Two rows play each game, the first against the second. How much does the first row win by? 20 is about a draw, 40 a big win and 0 a big loss. Wins can go round in a circle: one row can beat a second, the second a third and the third the first. Each row has two weighted sums of its numbers, A and B, taken from their middle values. A row wins by its A times the other's B, less its B times the other's A.
array([ 20, -17, -43, -65, -18,   3, -69,  -2,  23, -14,  -7,   0, -19,  14,  40, -23])
array([  8,  16,  18,  32,  32,   9,   7,  -2, -19, -21,  43,  33, -12, -21,   1,  38]) >> 23
array([  0,  -9,   3,  19, -44,  -6,  46,   2,  40,  41,  10, -34,  22,  -8, -36,   5])
array([ -8,  45,  63,  17,  52,  25, -16,  20, -11,  18,  75,  10,  -3,  12,   5,  19]) >> 18
array([ 12,  23, -43, -11,   2,  -5, -31,  13,  30, -26, -26,   5, -16,   6,  34, -83])
array([ 13, -16,  18,  33,  68,   9,  35,   8, -13,   5,  37,  13, -13, -19,   0,  -8]) >> 36
array([ 69,  99, -39,  19, -51, -46, -21, -14,  12, -40, -19, -16,  33,  56,  11,  -2])
array([  5, -38,  24,  -8,   1,   6,  -6,  14, -22,  37,   6,   0,  28,   8, -15,  -6]) >> 22
array([-18,   8,  31,  14,  23,  17, -75,  36,  45,  27, -38, -16, -33,  29, -35, -36])
array([-26,  34, -19,  36,  25,  17, -30, -23,   8, -50,  -2,  11, -42,  -3, -28,  18]) >> 18
array([ 16,  13, -43, -18,  12, -17, -39,  16,  21, -25, -45,  12,  -6,  12,  58, -25])
array([ -4,  24,  13,  19,  17,  -1, -64,  30,  41,  12,  -1,   2, -36,  24, -43, -86]) >> 20
array([-17, -63, -45, -47,  30, -11,  28,  28,  41, -18, -12, -11,  -8, -16,  29, -25])
array([ 26,  45, -23,  28, -37, -26,  10,  -1,  43, -26,  12, -16,  41,  31,   4,  25]) >> 17
array([ 13,   8,   7,   0, -59,   3,  50,  -4, -18,  53, -17,  -9,  46,  -9, -17,   4])
array([ 56,  26, -35,   3, -39, -31,   2, -26,  -3, -37,  -8, -52,  51,  29,   9,  23]) >> 15
array([ -6, -36, -34,  43, -37, -28,  13,  30,  17,   7, -51, -14,  17,   8,  -8, -20])
array([ -4, -16,  18,  -2,  -8,  -8,  16, -15, -16,  50,  22,   3,  52, -12, -19,  13]) >> 29
array([  8,  43,   0,  11,  20,   5, -64,  17,  11, -22, -40,  30, -18,  12, -10, -61])
array([ 68,  49, -35,  -5, -49, -36,  28, -27,   2, -23, -24,   9,  54,   4,   6,  -3]) >> 23
array([ 12,  32,  14,  -4, -38,  19, -43, -27,   0,  39,  33, -28,  46,  -7, -25,  38])
array([ 17,  51,  15,  30,  30,   9, -27,  23, -17, -29,  -1,   3,  -4,   3,  -8,  15]) >> 25
array([-15,  23, -38, -14,  10, -31, -20, -22,  42,  -7, -19,  13, -27,  -7,  44, -31])
array([ 43,  69, -27,  27, -33, -24, -14,   2,  28, -53,   4,  21,  48,   9,   7,  16]) >> 18
array([-16, -11, -25, -35,  16,  -2,   2, -34,   0, -17, -12,  46,  -7,  -7,  24, -47])
array([ -2,   7, -40, -11, -33,  -4,  19, -22,  16, -17, -33, -35,  18, -15,  -6,  -8]) >> 21
array([-40, -13,  59,  20,  47,  31,  29,  36, -27,   6,  86,  22, -50,   3, -33,  42])
array([ 54,  67, -28,   5, -47, -25, -39,  -7,  -2, -49, -27, -19,  32,  33,  -3,   7]) >> 25
array([  6,  17,  42,  13,  64,  21,  24, -28,   0,  -6,  28,  35, -12, -31, -22,  16])
array([-12, -42,  38,  -8,  44,  19,  -4,  28,   2,  17,  37,  66, -26, -20,  19, -27]) >> 20
array([  5,  17, -24,  11, -45, -16,  -4,  22,  19, -18, -47,  -2,  14,   2,  44,  38])
array([-18, -34,  59, -51,  11,  36,  37, -31, -20,  25, -18,  20,  -1, -27,  20,   9]) >> 17
array([ 53,  55, -46,  15, -26, -59,  23,  -7,   5, -53, -39, -34,  39,  22,  23,   7])
array([  5,   6,  15,   3, -22,  10, -20,  -3, -23,  26,   2, -17,  24,   4, -42,  40]) >> 22
array([ -7,  17,  24,  31,  37,  22, -37, -22, -15, -36,  25,  48,  -3,   6, -26,  46])
array([-39, -56,  11, -15,  12,  19, -14, -32, -47,  -4, -28,  -3, -52, -46,  33,  27]) >> 18
array([  3, -10,  30,  -3, -21,  53,   6,  -1, -11,  59,  68,  15,  15, -36, -21,  41])
array([-27,  21, -48,  -8,   1,  14, -26,   8,  14, -29, -38,  21, -17,   9,  33, -52]) >> 22
array([ 91,  -3, -25,  21, -11, -32,  23,  17,  10, -60,   6, -35,  28,  48, -11,   1])
array([ 22,  -4,  46,  -9,  44,   9,   5,   7,  -6,  27,  38,  25, -29, -20,  -3,  22]) >> 16
array([  3, -39,  11,  10, -43,   5,  14, -33, -11,  50,  13, -20,  32,  -2, -29,  34])
array([-30,  12,  27,  11,  25,   6,  -8,  13,  19, -25,  89,  -8,   0, -28, -14,  50]) >> 25
array([ 25,  57,  -1,  25,   9, -13, -38,  -2, -12, -19,  20,   0,   1,  21, -45, -20])
array([ 21, -37,  18,   7,  48,  -6,  58,  12, -11,   6,  54,  26, -29,   1,  -6,  37]) >> 27
array([ -8, -16,  19,  -4, -19,  10,  21,  26, -18,  69,  12, -36,  36,  22, -39,  11])
array([ 19, -20,   6, -11, -64,  26, -14,   4,  25,  43,  13,  -7,  27,  16, -33, -27]) >> 22
array([-48, -52,  -2, -66,  29,   4, -24, -16, -35, -11, -43, -12, -37, -31,  18,   5])
array([ 52,  14,  16,  52, -35, -11,  33,  -8,  -6,  36,  -9,  -3,  19,  13, -21,   5]) >> 10
array([ -7, -11, -13,  16, -38, -37,  28, -10,   5,  33, -43, -23,  18,  11,  -6, -33])
array([-33, -27,   7,  46,  45,  16,  22,  42,  55,  27,  21, -10,  -9,  20, -21, -30]) >> 12
array([  4,  21, -43, -35,  -8, -46, -40,   2,   0, -27, -49,   4,  -3,  29,  34, -45])
array([ 46,  63, -26,  41, -43, -39,   3,  -2,   7, -40,  31, -25,  48,  32, -11,   0]) >> 23
array([ -1,   6, -45, -23,  -3, -25, -44,   0,  35,   5, -52,   5, -18, -10,  46, -51])
array([-73,  11, -11,  18,  40,  19, -33,  11,  -7, -21,  -7,  34, -56,   2, -23, -21]) >> 17
array([  0, -45,  12,  13, -33,  28,  48,  -2, -27,  47,  31, -18,  45,   5, -25,  65])
array([-11, -14,  19, -23,  37,   8,  46, -10,  -9,   0,  95,  14, -28, -24, -23,  15]) >> 18
array([-35,  -2, -32, -30,  -8,  15, -23, -15,   0, -33,   1,  -5,  -1, -20,  27, -20])
array([ 17,  -1,   9, -11, -23,   4,  16, -14, -53,  36, -30, -19,  31,   3, -21,  11]) >> 14
array([ -5,  40,  55,   0,  23, -12, -15, -32,  -1,  53,  44,  48, -30, -21,  18,  -2])
array([ 16, -16, -39,  17, -36, -15,  56,   8, -11, -11,   9, -25,  10, -38, -22, -12]) >> 28
array([-64, -31,  57,  38,  50,  36,  49, -37, -18,   4,  27,  50, -41,  -7, -29,   0])
array([ 29,  71,  -9,  25, -44, -25,  28, -22,   8, -29,  20, -15,  56,  14,   5,  15]) >> 19
array([-32, -20,  -4,  23,  37,  23, -35,  21, -16, -52,   3,   7, -13,  27, -22,   8])
array([ 34,  54, -32,   8, -24, -20,  35, -31,   1, -27,  -1, -38,  43,  27,  34,  19]) >> 23
array([ -3,   4,  21,  12, -32,  10,  -9,  14, -14,  39,   8,  11,  39,  20, -43,  -9])
array([  0, -15, -27, -32,   2,   4, -34, -33,  19, -13, -44, -38,  -4,  -3,  22, -36]) >> 21
array([ 26,  -4,   2,   2, -19,  10,  21,  -1, -14,  28,  -5,  16,  18,  14, -37,  17])
array([-60, -38,   3,  18,  32,  27, -14, -15, -14, -33, -16,   0, -57, -23, -18,  31]) >> 23
array([ 21, -17,  27,  28,  53,  25, -28,  24,  25,  20,  38,   9, -38,   3, -32, -60])
array([-45,   2,   0,  67,  37,  31,   2,  45,  21,  34,   3,  -7, -14,  -4,  -2, -41]) >> 29
array([  0,  10, -34,  21, -22, -44,  37, -19,  13, -19, -26, -37,  35,  23, -29,  19])
array([-30, -11, -55,  -7,  19,   5, -78,  11,   8, -30, -33, -11, -18,   9,  39, -58]) >> 19
array([ 11, -63,  67, -23,  38,  34,  25, -48,   4,  24,  20,  43,  -6, -31,  -1,  24])
array([ 30,  15,  23,  21, -28,  26, -10,  -9, -24,  42,   8, -74,  29,  36, -10,   4]) >> 11
array([-12,  17,  16,  17,  25,   9,  -3, -12,   4, -16,  56, -11, -20, -16,  -7,  34])
array([ 54,  42, -26,  32, -27, -36, -10,  24,  51, -17,   3, -23,  57,  24,  35,  23]) >> 25
array([-33, -17,  -6, -42,  28,  22, -70,  -2, -25, -13, -20,  -4, -84, -11, -16,  -3])
array([  3, -25,  83, -59,  -1,  55, -14, -26, -40,  39, -15,  88,   1, -17,  -4,  34]) >> 5
array([ 20,  45, -29,  -3, -28, -16, -17, -29,  17, -21,  -9, -14,  36,  -4,  11,  35])
array([ 12,  15,  18,  -2, -27,  10,  43,  20, -34,  42,  19, -17,  38,  21, -14,   3]) >> 17
array([-39,  15,  24,  44,  36, -28,  17,  15,  27, -41, -25,  52, -17, -23,  -1,   2])
array([-83,  33,   0,  -9,  32,  10, -64, -14,  -1, -47, -47,  10, -31, -34,  -7, -10]) >> 39
array([-15, -38,  11, -25, -25,   0,  36, -19, -10,  65, -33, -36,  39, -15, -18,  32])
array([-16,   5,  -2, -10,  40,   3, -23,   0,  -8, -16, -36,   8, -58,  -1, -23, -19]) >> 28
array([  1, -37, -36, -20, -32,   4, -14,  53, -17, -19, -19,  -5, -16,  -8,  11, -56])
array([ 21,  15,  41,  46,   0,  27, -30,  56,  37,  32, -39,  25, -24,  43, -66, -41]) >> 20
array([ 17,  79, -21,  35, -58, -12, -13,   9,  34, -23,  14, -20,  34,  24,  39,  19])
array([ -8,   5, -35,  12,   7,  -5, -60, -45,  10, -26, -19,   5,  -8,  20,   5, -73]) >> 33
array([ 16,  -3,  29,   4, -47,   0,  54,  24, -35,  58,   8, -18,  30, -25,  -8,  28])
array([-64, -68,  55,   1,  64,  25,  23, -15, -23,   8,  23,  17, -40, -42, -18,  47]) >> 23
array([  7,  23,  13,  19,  36,   7, -12,  10,  -8, -42,  18,  20, -29,   3,   6,   0])
array([ 14, -13,  31,  32, -28,  32,   7,  17,  -4,  35,  -4, -30,  29,   6, -45,   8]) >> 21
array([ 52,  -7, -20,   7, -39, -18,  -3,  19, -24,   6, -71, -63,  14,  -3, -22, -13])
array([  0, -27, -56, -15,  17, -18,   3,  36,  -2, -14, -16, -56, -26,  13,  25, -33]) >> 16
array([ 48,   2,  13, -14, -41,   3,  36,   5, -24,  50,  57, -23,  17,  23, -19,  38])
array([ 28,  -2,  26,  38, -31,  38, -19, -12,  10,  35,  -5,   1,  14,  14, -24,   8]) >> 20
array([ 31,  17, -11,   6, -27,   9,  10, -33, -17, -25,  32,  -6,  56,  34,  34,  59])
array([-23, -28,  59, -29,  28,  33, -10, -15, -29,  18, -43,  19,  -7, -21, -12,  18]) >> 13
array([ 20,  -4,   2,   9, -17,   1, -14,  34,  -7,  38, -33, -28,  19,   9, -28, -26])
array([ 36,  52, -20,  13, -40, -21,  -8,   6,  18, -41,  28, -13,  40,  45,  15,  42]) >> 20
array([ -88,   24,  -31,   10,   45,   21, -113,    9,   -3,  -32,    8,   10,  -67,  -28,   -9,  -29])
array([ 21,  38, -30,  35, -21, -38,   2,  11,  23, -52, -18, -44,  57,  21, -24, -15]) >> 15
array([ 11,  24,   7,  45,  43,  -8,  12,  41, -16, -15,  22,  15, -33,  -6, -11,  -5])
array([ 10,  -4,  45, -29, -13,  24, -36,   2, -53,  24, -16,  38,   2, -30,  25,  26]) >> 19
array([-33, -30,  47, -15,   4,   9,  45,  18, -16,  28, -21,  14,  -1, -23, -12,  28])
array([ 20,  27,   5,  14, -32,  -6,  -8, -24, -22,  45,  37, -15,  38,  12, -33,   3]) >> 19
array([-62, -49,  -6,   0,  35,  -2, -32, -14, -27,  -6, -41,  -4, -49,   2, -33, -15])
array([-30, -29, -18, -12, -38,  -8,  60, -33,  19,  -8,  -3,  -4,  29, -32,   8,  28]) >> 14
array([ 39, -23,  17, -22, -60,  33,   3,   9, -33,  26,   3,   0,   7, -26,  -7,  24])
array([ 45,  49, -25,   3, -35, -25,   8, -19,  23, -62,   3, -35,  28,  38,   5,  23]) >> 24
array([ 17, -16,  62, -50,   0,  21,  10, -13, -35,  39,  36,  41, -19, -16,   3,  49])
array([ 50,  47, -35, -26, -29, -26,   5,  30, -19,  -2, -29,   0,  -5,   6,  10, -20]) >> 21
array([-27, -81, -43, -62,   0,  35,   0,  11,   4, -15, -27,  58, -20, -21,  11, -10])
array([ 33,  -3, -25,   9, -16, -15,  51,  10,  30, -21,  24, -52,  35,  53,  39,  40]) >> 12
array([ 49,  43, -29,  14, -31, -37,   8,  -6,  43, -43,  -5, -52,  40,  58,  17,  11])
array([-54,  -3,  10,  37,  39,   3,  -6,   7,   3, -24,  16,  10, -11,   8,   9,   1]) >> 20
array([ 27,  22, -31,  41, -14,   2,  56, -23,   1, -33,  -5, -38,  51,   2,  50,  37])
array([  4, -43,  75, -57,  11,  29,  36,  -6,  17,  59,  44,  84,  -7, -49,  16,  55]) >> 27
array([ 17,  -8,  51, -36,   3,   3,   6,  -7, -21,  24, -50,  68,  -7, -19,  12,  -6])
array([ 37,  43, -36,  30, -18, -39,  44, -18,  12, -30,  39, -47,  34,  -5,  28,  66]) >> 17
array([-65,  -5,  70,   1,  41,   5, -43, -20,  21,  10,  -7,  69, -49, -11, -13,  -4])
array([-52, -35,  -8,   5,  18,  16, -47,   2, -55, -31, -57,  10, -71, -34, -19,  -6]) >> 11
array([  6, -19,  44,   7,  71,  33,   4,  14, -13,  22,  66,  -9, -22, -10, -15,  46])
array([ 11,  19,   7,  26, -28,   8,  37,  42, -19,  20, -33, -60,  37,   2, -44, -42]) >> 25
array([  5, -19,  60, -33,   2,  17,  41,  18, -44,  31, -10,  76,  -1, -29, -12,   3])
array([ 49,  24, -25,  45, -25, -35,  36, -20,  29, -23,  16, -32,  46,  56,  10,  71]) >> 12
array([ 17, -19, -56, -28, -13, -10, -24,  24,  34,  10, -64,   6, -40, -17,  12, -53])
array([ 15,  -2,   4, -12, -10,  18, -54, -30,   4,  37,  14,   1,  35,  28,  -3,  -8]) >> 18
array([-24,  -7,  39,  23, -29,  10,  46, -17, -40,  36, -52, -10,  34,   0, -35, -15])
array([  0,  26, -22,  22, -39, -19, -11, -24,   5, -36, -55,  -6,   9,  -9, -19,  -1]) >> 26
array([-55, -36,  53,  10,  51,  51,  32,   4, -28,   5,  22,  40, -47, -14, -34,  26])
array([ 47,  68, -37,  11, -42, -54,  41,  -3,  49, -46,  32, -44,  28,  29,  24,  10]) >> 22
array([ -2,  46, -16,  11, -27, -15, -33, -33,  32, -38, -15, -42,  51,  33,  35,  -9])
array([  2,  -3, -38, -51,   0,  -3, -56, -18,  11, -23,  11,   5, -18,   4,  25, -35]) >> 17
array([-43,  13,  14,   4,  21,  14, -28, -30, -10, -28,  33,  38, -49, -27,  17,   5])
array([-32,   6,  43,  44,  53,  48,  14,  26,  18,  11,  -6,  45, -39, -17, -21, -44]) >> 23
array([ 15,  28,  -8,  43, -16,   0,  17,  31,  22,  31,  -6, -33,  24,  32, -21, -24])
array([-10,  52,  23,  35,  35,  -8,   0, -17,   5, -27, -10,   2, -31,  -8, -46,  15]) >> 18
array([  1,  -2,  45,   9,  42,  14,  26,   5,   3,   8,  18,  39,   2,  -7, -17,  23])
array([ 15,   2,  19,   5,  19,   1,  -5, -11,  -7, -10,  26, -33, -15,  13, -11,  33]) >> 19
array([-59, -45,   6,  14,  48,  27, -38,  -3, -15, -12,  -8,  -7, -50, -34, -28,  16])
array([ 18,  43, -48, -39, -21,   0, -64,  -5,  27, -43, -27,   8, -29,  34,  15, -34]) >> 34
array([ 16, -10,  32,  19, -30,  -6, -20,   7,  -6,  26,  13,  23,  -8,  -9, -50,  34])
array([ -5,   0, -30, -56, -11, -18,  -1,  -6,  28,  12, -40, -10,   7,  20,  30,  -8]) >> 21
array([-92, -49,  40,   4,  37,  23,   1, -28, -62, -50, -37,  35, -22, -30, -10,  14])
array([ 34,  25,  10, -28, -54,  14,   1,   7, -10,  33, -26,  12,  14,  19, -31,   8]) >> 38
array([-47, -10, -12, -25,   4,   4, -10, -28, -14, -26, -20,   6, -50,  -2,  38,  22])
array([ 41,  45,   2,  30, -52,  -7,  56, -13,  -4,  52, -32, -36,  38,   8,  -5,  -8]) >> 23
array([  2, -29, -34, -15, -13, -12,  12,   4,  -7,  12, -46,   9,  -9,   3,  45, -36])
array([ 25, -39, -34,  -4,  20,  -2, -41,  30,   0, -22, -64, -31,  -1,  -5,  34, -57]) >> 15
array([-19,   1, -41, -21,  29,   7, -13, -24,  11, -19, -31, -60, -20,   4,  37, -22])
array([ 34,  22, -18,  19,  -3, -47,  26,  18,  22, -36,  16, -27,  55,  22,  15,  13]) >> 26
array([ 63,  92, -43,  -6, -40, -35, -12,  -6,  18, -53,  -1, -58,  28,  14,  33,  37])
array([ 29, -13, -17,  45, -53, -10,  25,  -9,  -3, -18, -43, -15,  24,   2,   0,  -2]) >> 34
array([-20,  18,   6,  -8, -30,  13,  18,  -2, -24,  33,  -6, -28,  14,   1, -10,   4])
array([ -8, -44, -41, -41,   2,  -9,  -3,  23,  -6, -23, -57, -10,   1,   5,  56, -33]) >> 15
array([ 30,   5, -30,  -1, -35, -36,  57, -28,  19, -26,  51,  -9,  52,  -8,  37,  39])
array([  1, -20,   6,  16,  22,   2,  27, -31,  11, -26,   5,  33, -14,  -6,   8,   3]) >> 17
array([  6,  31, -36, -21, -16, -18, -20,  -4,  26,  15, -13, -23, -15,  23,  20, -52])
array([ 14,  -6,  16, -10, -33,  10,  14,  21,  -7,  57,  20, -34,  26,  -2, -13,  34]) >> 17
array([ 19, -27, -26, -25,   5,   4,   2,  10,  13,   5, -28,  -8, -18,   8,  19, -20])
array([-16,  29,  32,   2,  63,   9, -46, -16,  19,  -6,  -5,  29,  -8,  -8,  -4,   4]) >> 17
array([-21,   0,   6, -55,  46,  11,  37, -45, -50, -39,  -2,  28, -66, -34,  60,  53])
array([-39, -48,  19,  13,  41,  15,  68,  11, -28,  -4,   1,  -2,  -3, -24, -18,  16]) >> 9
array([ 16,   0,  30,  26, -13,   7,  11,  22,   0,  64,  20, -16,  12,  18, -24, -16])
array([  8,  19,   1,  16,  31,  -5, -26,   7,  24, -14, -26,  -3, -16,  11,  22, -60]) >> 16
array([ 43,  29, -39,  18, -28,  -8,  -7, -27,   5, -33,  26, -28,  40,   0,  13, -14])
array([-17,  -7,  48, -28,  28,  31,  -8, -51, -17,  35,  36,  23, -22, -33,   7,  53]) >> 12
array([ 31,  22,  16,  -9, -48, -18,  17,   7, -42,  52,  -7, -13,  30,  30, -48, -12])
array([  8,  19,   3, -22, -31, -12, -22, -12, -22,  54,  -7, -31,  10,   2, -19,   3]) >> 23
array([-38,  29, -41, -44,  25,  -3, -37,  -1,  10,   0,  49,   0, -16,   2,  11, -54])
array([-32, -38,  72, -51,  14,  40,  58, -26, -26,  45,  -6,  54,   9, -38,  14,  31]) >> 8
array([ 37, -21, -33,  33, -38, -34,  48,  -6,  15, -29, -13, -30,  26,  36,  22,  25])
array([  2,   9,  11,  53,  20, -24, -19,   8,  34, -22,   9,   1,  -9,   9,   6,  18]) >> 12
array([ 12,   3,  15, -15, -38,  41, -11, -26, -15,  54,  -3, -36,  44, -12,  -7,  27])
array([-18,  17, -39, -22,  -5,  -4, -79,  -4,  30, -33, -57,  -1, -24,   8,  24, -60]) >> 24
array([-11, -44, -22,  -5,  12, -31,  10, -24,  12, -15,   5, -10,   7,   3,  59, -20])
array([-41,  22,  54,  22,   6,   0, -25,  -8,   8,  29, -18,  50, -12, -15,   5, -12]) >> 21
array([  7,   3,  71, -59,  -7,  22,  35, -37, -46,  36,  29,  56, -10, -20,   8,  19])
array([ 21,   1,  17,  27, -39,  -2, -19,  -8,   3,  49,  20, -21,  28,  21, -29, -10]) >> 24
array([ 16, -44,  14,   6, -22,  -2,  50,   5, -14,  27,  45,  32,  26, -15, -43,  28])
array([  6,   3, -41,  18, -41, -23,  20,  10,  10, -14, -37, -41,   3,   2,  -6,  -8]) >> 16
array([ -3,  39, -27,  12, -26,   0,  -2, -42, -13,  -2, -28, -27,  46,  -7,  -6,  18])
array([-31,   5,  21,  43, -15, -13,  50,  10, -12,  33,   2,  -2,  24,  13, -32,  22]) >> 16
array([ -1,  11,  72, -11,  40,  17,  48, -20,  -7,  12,  33,  25, -14,   5,   9,  -5])
array([ 17,  23, -33,  48, -50, -20,  49, -10,   8, -17,  77, -31,  43,  24,  31,  53]) >> 23
array([ -9,  -5,  25,  11, -36,  20,  19,  -6, -39,  33, -25, -11,  34,  -6, -27,   0])
array([  -2,  -40,  -58,  -40,    8,  -17, -102,  -11,    4,  -39,  -50,  -13,   -8,   12,   33,  -38]) >> 23
array([-58,   5,  -1,  -5,  51,  21,  -1,  -4,  -6, -26,   9,  21, -55,   1, -23,   5])
array([ 28,   5, -28, -21,  12, -20, -36,   6,  -5,  -2,  40,  -4, -33,  25,  47,   6]) >> 34
array([-53,  35, -12,   4,  39,   4, -14, -20, -24, -26,  -1, -47, -38, -37, -14, -30])
array([ 42,  46,  -8, -25, -35, -10, -23,  29, -25,  70, -19, -25,  14,  33, -58, -16]) >> 20
array([ 26,  11,  11,   1, -17,  -2,  12,  -2,   7,  55,  64, -10,  28,  20, -28,  10])
array([  3, -13,  33,   7, -41,  36,  42,  22,  -8,  61,  30, -28,  65,  -8,  -6,   4]) >> 22
array([-31,  -6,  27,  27,  49,  22, -13,   6,  -1,  -4,  -9,  15, -53,   8,  -6, -26])
array([-21, -12, -48, -42, -19, -27, -34, -21,  10, -29, -12,  14, -27,   0,  16, -53]) >> 18
